In the data rows, 128 means zero.
Here are some points:
  139  139  163  102  111  156  147  133  132  103  130  159
  150  142  106   92  113  132  148  116  135   77  158  140
  101   80  128  199  122  131  109  152  125  193   86   96
  129  106   99  165  117  107  120  121  123  132  120  108
  150  101   73   73   73  141  179  101  126   91  176  173
   84  134  181  255  192  126   49  194  129  203   15   75
  177  176  180  100  103  123  158  107  129  101  122  186
  138  150  159  115  124  111  126  116  122  121  129  140
  120  108   56   88  130  149  133  119  131  103  181  109
   79   47   99  149   97  140  121  156  132  112  147   96
  104  129  129  117  158  137  100  140  126  129  151   96
  151   96  122   76   68  100  164   70  122  131  183  106
  132  135   83   53  111  164  189  144  134  130  169  185
  111  157  136  106  157  165  147  179  136  145  114  165
  129  129   57  103  129  130  144  122  123  149  168  128
  163  202  154  154  167  123  118  137  135  138   88  146
  129  108   93  255  139  106   75  136  117  190   80   75
  114  153  219  108  143  110  123  139  133  120  104  122
   69   72   62  165  146  172  111  183  133  180  131   91
  138   95   80  101   86  142  159  105  121  131  159  160
  175  186  148  125  121  149  166  141  130  148   91  206
  139  198  212  167  195  155   76  151  135  113   64  127
  187  140  113  141   81  141  154   97  129  119  126  169
  101   76  106  141  122  123  113  138  125  122  143  102
  134  112   65   97  117  118  127   89  125  121  195   81
  126  116  160  116  116  105  127  121  121  101  130  132
   78   99   62  100  153  161  128  165  130  114  154  140
  152  199  180  109  159  116  127  129  129  112  114  141
  163  144   93   59  102  126  161   82  124  120  186  139
  132  155  194  132  152  115  112  122  135  138  101   94
  173  182  158   93  115  119  155   99  132  106  136  163
  122  182  144  146  190  149   99  156  135  145  103  115
   94   85  128  142  126  108   98  135  124  122  147   79
  175  215  162  127  151  133  143  130  127  138   93  187
  117  109  106  194  135  139  113  155  121  169   89  140
  163  177  174   71  134  134  155  108  134  120  131  148
   55   29  103  214  132  128   78  163  124  176  106   49
  115  106  134  200  132  109   94  135  121  167   97  101
   66   83  101  128  136  152  127  179  135  117  127  128
  154  173  184  108  139  114  116  101  124  113  133  118
   92  133  127  115  180  151  124  179  140  141  110  126
  123   96   49  120  102  132  153  126  123  163  161  136
   76  115  174  188  168  143   69  178  135   85   85  104
  126  163  180  143  149  112  124  137  129  145   78  147
  124  149  141  110  162  160  104  129  129  107  131  129
  132  153  131  151  157  121  106  130  128  151  117  109
  165  177  178   90  121  137  156  116  131   87  109  200
  150  163  216  162  130  127  114  114  122  139   64  161
  143  158  152  108  151  124  128  114  130  134  115  128
  103   89   84  216  135  133  101  160  128  178   97   94
   61   48   48  174  127  162  105  183  128  150  145  103
   76   28   97  132   84   89  110  106  120  106  190   54
  122   54   27   33   63  169  187  109  128   89  228  148
   96  116   64  108  143  155  151  164  142  134  134  134
  121  123   96   76  137  163  156  134  136  145  149  138
   87  109  135   66  140  140  121  135  129   90  172  107
  118  101  112  169  117  124  118  137  126  125  116  131
  192  195  132  128  126  125  152  103  121  150  104  192
  111  105  151  155  119  129  114  144  125  115  106  143
  121  148  152  124  144  110  116  127  127  126  129  118
  129  168  181  156  164  111  102  142  129  141   97  110
  189  183  168  148  113  130  143  109  127  128   97  175
   76  129  127  171  199  151   70  181  129  171   95   84
  119  131  127  133  132  119  122  131  129  125  127  128
  183  213  183  148  167  122  123  112  129  156   66  148
  138  116  169  131  106  115  113  101  120  107  129  122
  104  109  173  101  133  130  117  135  130   64  130  129
   90  110   72  129  155  118  132  159  134  162  130   96
   99   90  114  192  125  114  101  143  119  179  110   92
  139   94   81   66   93  158  165  111  132   84  173  156
  117   93   80   95   99  171  165  146  138  124  155  153
  143  128  129  105  102  131  151  119  133  102  148  144
Here are 40 more points, each followed by its number:
   87   97  150  177  154  145   73  151  124  124  101   96 0
   99   96  131  100  117  101  118  111  122   94  169  100 1
  148  157  136   98  130  126  150  111  128  154  130  133 2
  107  143  116   84  143  130  144  152  138  111  158  132 3
   91   61  111  125   90  124  132  134  128   89  154  118 4
   95   96  110  115  145  139  117  141  129  134  137   99 5
  135  153  155  159  159  148   94  132  128  122   95  125 6
  135  114  135   62   77  131  160  103  130   77  181  158 7
  151  183  166  171  165  112   97  123  123  165   92  113 8
  135  194  189  104  163  125  130  141  127  135  105  162 9
  155  161  155   96  138  139  128  103  124  107  125  146 10
  164  209  228  213  174  106   77  121  121  156   28  144 11
  208  229  240  158  128  101  129   92  124  139   61  174 12
  124   98   70   65   96  122  175  111  132  116  180  123 13
  145  146  150  161  132   88  107   99  119  152  110  107 14
   98  103  130  179  152  150   97  168  128  133   85  122 15
  185  204  218  132  136   96  126   97  130  113   93  145 16
  139  147  149  120  138  128  113  115  135   97  144  101 17
  121  142  124   94  146  138  128  133  135  107  158  114 18
  132  118  129  106  117  119  120  104  119  124  162  100 19
  162  175  212   81  129  127  126   91  127   69  127  154 20
  147  152  142   88  113  118  147  105  128   93  147  157 21
  147  139  118  153  142  105  120  117  123  162  107  111 22
  175  104   86   94   55  102  160   60  121   98  196  118 23
  157  121  152   95   77   88  139   62  116   84  166  133 24
  156   96   73   79   78  108  161   75  117  124  197  118 25
  129  130  122   97  126  132  134  127  130   89  154  134 26
  142  159  168   77  136  138  148  123  138   91  131  147 27
  127  114  172  179  118  107   89  109  123   93  106  101 28
  106   84  180  124  111  105  107  108  127  108  133   68 29
   79   63   95  211  130  140   95  174  124  162   99   96 30
   82   85   84  162  155  153  113  170  130  179  114  100 31
  170  146  138   42   86  101  164   63  122   80  191  148 32
  197  225  176  175  159  117  111  114  131  130   71  147 33
  170  161  163   88   94  122  166  103  131   96  139  179 34
   95  118  113   49  127  150  152  145  130  108  176  151 35
   80   53   59  176  117  142  117  154  123  161  121  114 36
   96  108   84  200  160  113   97  144  123  199   79   95 37
  109   41   72  126   63  126  146  114  123  111  177  110 38
  122  111   73   93  128  150  157  139  133  156  155  130 39
Which of these numbered points is nearest to each point below, ignoring the 2 directions in which the first points spread most? Its number follows each.
  154  158  212   74  127  117  135  101  130   54  129  151 > 20
  154  118   95  133  114  103  130   95  116  153  149  107 > 25
  128  165  143  118  167  142  114  139  135  121  124  120 > 18
  202  140  121   73   52  102  177   46  122   88  187  152 > 23
  133   76   37   90   74  127  156   87  118  113  204  132 > 11
   93   71   90  148  128  175  120  156  138  119  121  119 > 15
  163  186  160  111  149  139  126  112  128  107  114  159 > 6
  100   72  147  183  110  107   86  127  123  113  125   74 > 28
  139   93  138   94   72   98  148   88  116   64  161  143 > 28
  132  129   93  100  131  160  154  138  136  138  134  150 > 31
   82   87  101  117  143  154  109  146  125  137  154   90 > 5
  109   84   36  168  125  145  114  152  133  133  148   98 > 33
  110  138  144  156  176  136   98  151  132  159   88  104 > 5
   42   27   94  131  114  131   98  156  129   90  176   64 > 20
  108  109   98  108  129  134  130  139  133   95  161  118 > 26
  162  180  170  125  143  130  138  120  127  169   91  152 > 2
  163  186  177  102  150  137  123  102  124  110  105  152 > 10
  136  139  154  126  133  126  110  114  133   98  136  102 > 17
  132   99  107  114   99  115  133  105  125  105  166  113 > 16
  107   83  135  109  102  122  133  114  131   78  130  125 > 4
  112  102  122  101  101  169  151  147  134  106  152  148 > 15
  170  159  115  135  118  120  139  117  139  115  138  123 > 33
  122  133  102   69  133  145  141  130  130   92  186  132 > 18
  210  255  222  160  173  109  117  112  133  128   52  168 > 33
  154  183  210  143  165  135  109  131  134  112   70  150 > 0
  151  162  114  114  137  107  131  113  122  131  148  121 > 8
  123  149  158  110  132  137  141  152  135  133  125  140 > 9
  125  134  109  128  145  132  130  132  131  173  121  109 > 2
  126  104  126  122   95  135  143  131  130  123  143  132 > 34
   69   63   87  145  125  121  121  158  133  140  132   75 > 13
  140  122   73   98  114  131  144  102  124  141  173  115 > 8
  126  108  115  112  110  118  123  110  122  135  172   85 > 19
  160  211  203  148  194  135  103  137  133  131   49  156 > 6
  205  181  170  159  108   90  124   72  116  131  105  141 > 23
  136   81  140   66   55  130  165   92  125   28  173  183 > 4
  179  187  238   78  121   97  121   65  123   57  131  134 > 29
  122   89   94   93   96  129  130  101  121  108  190  100 > 19
  166  194  182   90  138  115  155  106  131  141  106  164 > 2
  192  189  189  131  108   89  150   81  121  143   96  167 > 12
  120  117   71  151  132  122  135  141  127  181  131  120 > 37
  163  178  155   91  136  138  136  103  127  101  132  159 > 10
  188  169  197   83   79   86  162   58  128   91  145  147 > 24
  167  161   84  126  140  153  132  118  129  133  140  142 > 33
  154  147  177   73   90  128  155   97  131   78  152  168 > 7
  103  114   76  189  175  123   76  139  126  174  128   48 > 8
  121   97  184  118   99  122  110   99  118   95  138  111 > 29
  129  131  141  119  117  118  124  119  121  121  136  136 > 21
  158  173   78   79  137  140  165  132  130  142  163  156 > 39
  144  157  160  109  133  108  127  105  127   98  133  140 > 21
   86  100   96   99  148  150  109  146  125  123  176   92 > 18
  117  111  106  119  125  121  124  120  125  114  150  118 > 21
  148  129  157   70   81  122  166  101  128   92  165  158 > 7
   67   44   78  198  123  142   98  176  125  155  115   88 > 30
   99   67   68  151  103  144  131  148  130  138  145  116 > 30
   90   85  179  210  134  125   74  155  120  133   70  114 > 4
  138  107   71  133  108  136  134  125  134  103  159  116 > 33
  121  101   71   53   96  117  160  100  125   96  208  132 > 21
  137  176  217  178  160   84   80  122  125  139   84   88 > 32
   78   95   88   59  141  165  154  164  139  127  165  133 > 35
  195  123  112   45   29  127  197   52  125   59  196  193 > 38
  123  175  207  158  172  116  104  148  139  150   63  114 > 5
  143  156  228  101  117  126  131  118  130   57  102  173 > 4
  115  200  212  171  214  127   74  164  136  162   61   91 > 18
  148  172  166   90  133  146  155  134  134  132  128  155 > 9
  111  116  147   67  130  143  140  129  133   83  156  137 > 27
  246  219  170  102   94  106  155   43  122   88  127  190 > 23
  123  107  122  182  116  141  107  146  124  132  102  135 > 30
  216  172  147  158  110   92  128   59  119  140  103  130 > 23
  130  133  113  101  127  134  140  128  136   98  153  132 > 26
  194  182  181  169  112   74  124   75  117  132   87  147 > 23
  162  233  218   70  179  130  153  134  137  135   92  177 > 9
   91  103  141  119  150  142  111  149  134  112  123  107 > 27
   64   33   66  103  109  140  128  152  135  104  185   74 > 27
  214  231  182  105  123   91  165   81  126  136  102  190 > 22
   97  143  162  158  175  119   88  165  137  130  104   86 > 18
  154  185  147   69  136  102  148   97  122  131  152  147 > 2
  122  133  149   81  127  148  151  135  138  112  134  146 > 27
  114   76   82   90   94  105  140  102  128   93  201   91 > 32
  130   69   74  103   71  124  144  100  126   73  193  121 > 28
  122  150  121  119  159  142  115  142  130  126  141  122 > 18
  217  173  177   71   83   85  166   37  118   97  151  160 > 23
  125  125  191  191  133  129   95  142  124  111   64  139 > 4
   91   99  128  155  148  139  109  154  128  161  106  101 > 5
  133  173  146  158  182  131   95  147  129  140  104  116 > 18
  123  129  118  132  132  111  121  123  126  125  143  115 > 21
  151  152  153  146  139  119  127  115  126  161  101  131 > 2
   79  109  115  141  153  116  106  160  130  132  142   84 > 18
  147  116  169  110   96  105  113   72  119   82  157  102 > 24
  147  183  191  222  172  115   80  134  123  169   37  135 > 11
   89   72  117  129  108  126  127  143  127  116  148  107 > 7
  101   64   13  149   98  141  147  143  126  198  165  106 > 37
  110  131  159  196  155  149  100  173  129  129   56  160 > 15
  115   95  117  105   99  165  147  146  132  107  153  146 > 15
   83   44   59  103   87  165  154  151  129  118  171  138 > 15
  208  163  130  154   84  107  154   76  120  157  112  155 > 12
  113  144  138   98  151  145  129  145  127  126  119  158 > 9
   28   32   72  161  141  154  103  189  139  156  136   58 > 27
  126  154  156  165  177  125   82  130  130  148   95   87 > 10
  175   94   74   86   44  123  180   66  124   98  188  153 > 12
  118   90   81  119  114  137  138  120  128  144  151  120 > 2
  169  143  103  185  122  121  107  104  122  139  109  128 > 33
  157  162  107   68  121  117  158   91  126  120  169  153 > 8
  109   74   99  113   83  137  146  131  130  120  167  119 > 34
  104   95  148  114  109  125  125  123  122  105  138  131 > 7
  140  206  189  100  179  142  118  140  127  137  108  150 > 9
  160  101   82  143   78  110  138   88  119  122  158  118 > 23
  132  145  132  161  153  115  101  128  124  151  106  112 > 8
   91  129  145  161  169  179  113  194  140  166   83  127 > 31
  135  158  117  117  148  139  133  139  139  115  129  144 > 6
  102  136  131   53  153  158  157  152  135  123  147  150 > 35
  126  154  170  144  167  112  107  139  136  136   97  104 > 5
  176  218  169  116  165  124  150  125  127  181   88  168 > 39
   59   56   73  143  123  157  122  185  132  155  151   95 > 9
   93  143   70  252  216  146   70  207  129  239   62   79 > 39
   83   57   99  149  105  108  101  121  120   95  154   96 > 28
  172  146   71   67   99  131  186  105  133   88  163  170 > 33
   89   83   80  196  142  105   95  147  126  172  108   62 > 22
  104  118  110  148  150  134  112  154  134  123  126  112 > 26
  130  155  150  147  150  149  126  158  133  131   84  170 > 15
  108  146   93  154  174  135  112  170  133  171  121  103 > 39
   91  130  175  194  182  135   66  159  125  154   73   91 > 10
  104  123  126  132  166  147  111  156  131  129  107  117 > 5
   87   45   39  113   91  138  150  134  119  162  169  122 > 36
  179  146  116   26   75  130  195   65  128  101  193  159 > 2
  139  154  171  156  151  114   94  113  122  138  104  107 > 19
  176  164  104  147  128  113  134   99  127  137  125  138 > 33
  110   89  111  134  119  114  112  124  121  114  150  103 > 21
  152  180  171  186  155  132  120  148  127  178   53  163 > 36
  146  152  177  103  115  100  152  114  120  121  113  170 > 34
   88  124  129  192  188  139   76  169  128  179   83   77 > 5
   25   85  105  158  205  166   70  216  134  154  116   65 > 35
